[[125 125 117 112 118 123 114 135 126 126 135 114 115]
 [138 136 105 140 136 124 134 132 137 137 136 121 126]
 [132 102 137 120 136 130 128 131 143 143 131 131 130]
 [137 123 116 127 141 124 120 139 144 144 142 122 119]]
->
[[125 125 117 112 118 123 114 135 126 126 135 114 115]
 [132 102 137 120 136 130 128 131 143 143 131 131 130]]

[[127 135]
 [122 129]
 [125 129]
 [114 110]
 [111 114]
 [136 129]
 [118 127]
 [144 157]
 [126 135]
 [115 121]
 [118 117]
 [137 120]]
->
[[127 135]
 [125 129]
 [111 114]
 [118 127]
 [126 135]
 [118 117]]

[[125 137 126 118 119 138 136 124 127 125 138 124 124 151]
 [131 115 139 120 131 120 129 107 122 133 141 122 129 133]
 [123 144 125 135 126 127 123 124 138 148 118 136 126 115]
 [137 136 124 122 131 121 131 137 134 132 124 134 130 142]
 [152 140 118 119 131 133 138 124 116 140 129 142 133 121]
 [125 137 158 129 121 115 137 114 132 125 122 123 129 137]]
->
[[125 137 126 118 119 138 136 124 127 125 138 124 124 151]
 [123 144 125 135 126 127 123 124 138 148 118 136 126 115]
 [152 140 118 119 131 133 138 124 116 140 129 142 133 121]]

[[129 114]
 [130 136]
 [112 143]
 [117 112]
 [113 107]
 [123 149]
 [105 126]
 [116 112]
 [127 138]]
->
[[129 114]
 [112 143]
 [113 107]
 [105 126]
 [127 138]]

[[140 135 124 139 112 133 142 134 123 140 118 130 140 130 110 140]
 [128 128 121 130 115 117 131 120 151 122 121 137 134 137 135 116]]
->
[[140 135 124 139 112 133 142 134 123 140 118 130 140 130 110 140]]

[[127 127 126 125 125 131 128 128 132]
 [131 133 142 148 149 107 126 124 109]]
->
[[127 127 126 125 125 131 128 128 132]]

[[146 143 108 108 107]
 [149 110 126 108 110]
 [149 123 109 108 108]
 [107 146 129 149 149]
 [131 149 107 107 107]]
->
[[146 143 108 108 107]
 [149 123 109 108 108]
 [131 149 107 107 107]]

[[123 133 130 136 131 132 111 139 135 114 134 134 140 120 126]
 [131 120 120 120 127 130 147 119 120 140 117 130 130 135 128]
 [116 134 127 138 131 128 115 142 137 114 129 120 135 124 133]
 [129 126 122 128 131 138 123 131 128 124 126 147 149 123 120]
 [126 126 126 124 126 120 142 123 125 137 122 111 114 137 136]]
->
[[123 133 130 136 131 132 111 139 135 114 134 134 140 120 126]
 [116 134 127 138 131 128 115 142 137 114 129 120 135 124 133]
 [126 126 126 124 126 120 142 123 125 137 122 111 114 137 136]]
---
[[148 146 147 152]
 [128 127 129 140]
 [136 134 137 147]
 [133 134 134 118]
 [139 139 138 125]
 [ 99  99 100 113]]
->
[[152 140 147 118 125 113]
 [147 129 137 134 138 100]
 [146 127 134 134 139  99]
 [148 128 136 133 139  99]]

[[126 102 133 121 122 113 134 143]
 [135 140 127 134 124 131 119 123]
 [132 130 136 142 130 135 120 124]
 [112 145 110 133 115 110 123 123]]
->
[[143 123 124 123]
 [134 119 120 123]
 [113 131 135 110]
 [122 124 130 115]
 [121 134 142 133]
 [133 127 136 110]
 [102 140 130 145]
 [126 135 132 112]]

[[118 132 127 137 132 120 139 133 134 157 145 134 121 128]
 [140 130 141 142 127 135 140 123 129 129 116 121 148 126]
 [129 136 125 119 139 134 122 144 137 128 148 147 118 142]]
->
[[128 126 142]
 [121 148 118]
 [134 121 147]
 [145 116 148]
 [157 129 128]
 [134 129 137]
 [133 123 144]
 [139 140 122]
 [120 135 134]
 [132 127 139]
 [137 142 119]
 [127 141 125]
 [132 130 136]
 [118 140 129]]

[[139 132 143 114 145 127]
 [137 132 143 116 145 127]
 [136 139 135 121 144 139]
 [139 121 151 114 139 111]
 [138 121 149 121 135 112]]
->
[[127 127 139 111 112]
 [145 145 144 139 135]
 [114 116 121 114 121]
 [143 143 135 151 149]
 [132 132 139 121 121]
 [139 137 136 139 138]]

[[140 122 133]
 [141 124 127]
 [128 145 144]
 [131 130 157]
 [128 143 146]
 [138 138 112]
 [137 139 113]
 [141 123 127]]
->
[[133 127 144 157 146 112 113 127]
 [122 124 145 130 143 138 139 123]
 [140 141 128 131 128 138 137 141]]

[[128 128]
 [135 132]
 [125 126]
 [147 150]
 [119 122]]
->
[[128 132 126 150 122]
 [128 135 125 147 119]]
---
[[147 137 117 129 134 119 128 139 154 123 110 140 129]
 [135 127 121 136 135 125 131 129 132 130 115 151 123]
 [135 134 129 129 129 105 133 138 152 122 124 131 146]
 [127 115 139 109 117 119 150 131 128 121 134 135 134]]
->
[[129 147 137 117 129 134 119 128 139 154 123 110 140]
 [123 135 127 121 136 135 125 131 129 132 130 115 151]
 [146 135 134 129 129 129 105 133 138 152 122 124 131]
 [134 127 115 139 109 117 119 150 131 128 121 134 135]]

[[102 149 116 148 111 152 148]
 [105 146 106 150 118 152 143]
 [103 147 109 150 109 153 136]
 [105 150 152 105 105 152 148]
 [153 152 150 105 104 106 104]
 [106 153 150 104 105 152 105]]
->
[[148 102 149 116 148 111 152]
 [143 105 146 106 150 118 152]
 [136 103 147 109 150 109 153]
 [148 105 150 152 105 105 152]
 [104 153 152 150 105 104 106]
 [105 106 153 150 104 105 152]]

[[131 127 126 128 121 144 135]
 [119 111 130 130 119 129 122]
 [144 143 119 138 117 119 109]
 [123 143 104 129 128 128 137]
 [121 131 125 128 144 134 139]
 [119 104 115 138 115 149 128]
 [123 106 104 128 126 140 110]]
->
[[135 131 127 126 128 121 144]
 [122 119 111 130 130 119 129]
 [109 144 143 119 138 117 119]
 [137 123 143 104 129 128 128]
 [139 121 131 125 128 144 134]
 [128 119 104 115 138 115 149]
 [110 123 106 104 128 126 140]]

[[123 134 123 133 126]
 [124 132 125 128 127]
 [128 131 116 132 115]
 [133 134 135 123 134]
 [123 131 125 127 103]]
->
[[126 123 134 123 133]
 [127 124 132 125 128]
 [115 128 131 116 132]
 [134 133 134 135 123]
 [103 123 131 125 127]]

[[101 152 155 102 155 154 148]
 [155 154 154 155 102 101 108]]
->
[[148 101 152 155 102 155 154]
 [108 155 154 154 155 102 101]]

[[119 122 134 104 135 114 127 107 135]
 [104 133 142 139 127 133 117 116 131]
 [147 153 118 117 148 113 132 116 129]]
->
[[135 119 122 134 104 135 114 127 107]
 [131 104 133 142 139 127 133 117 116]
 [129 147 153 118 117 148 113 132 116]]

[[146 106 108]
 [149 105 151]
 [107 107 145]
 [150 151 107]
 [107 151 127]
 [110 152 113]]
->
[[108 146 106]
 [151 149 105]
 [145 107 107]
 [107 150 151]
 [127 107 151]
 [113 110 152]]
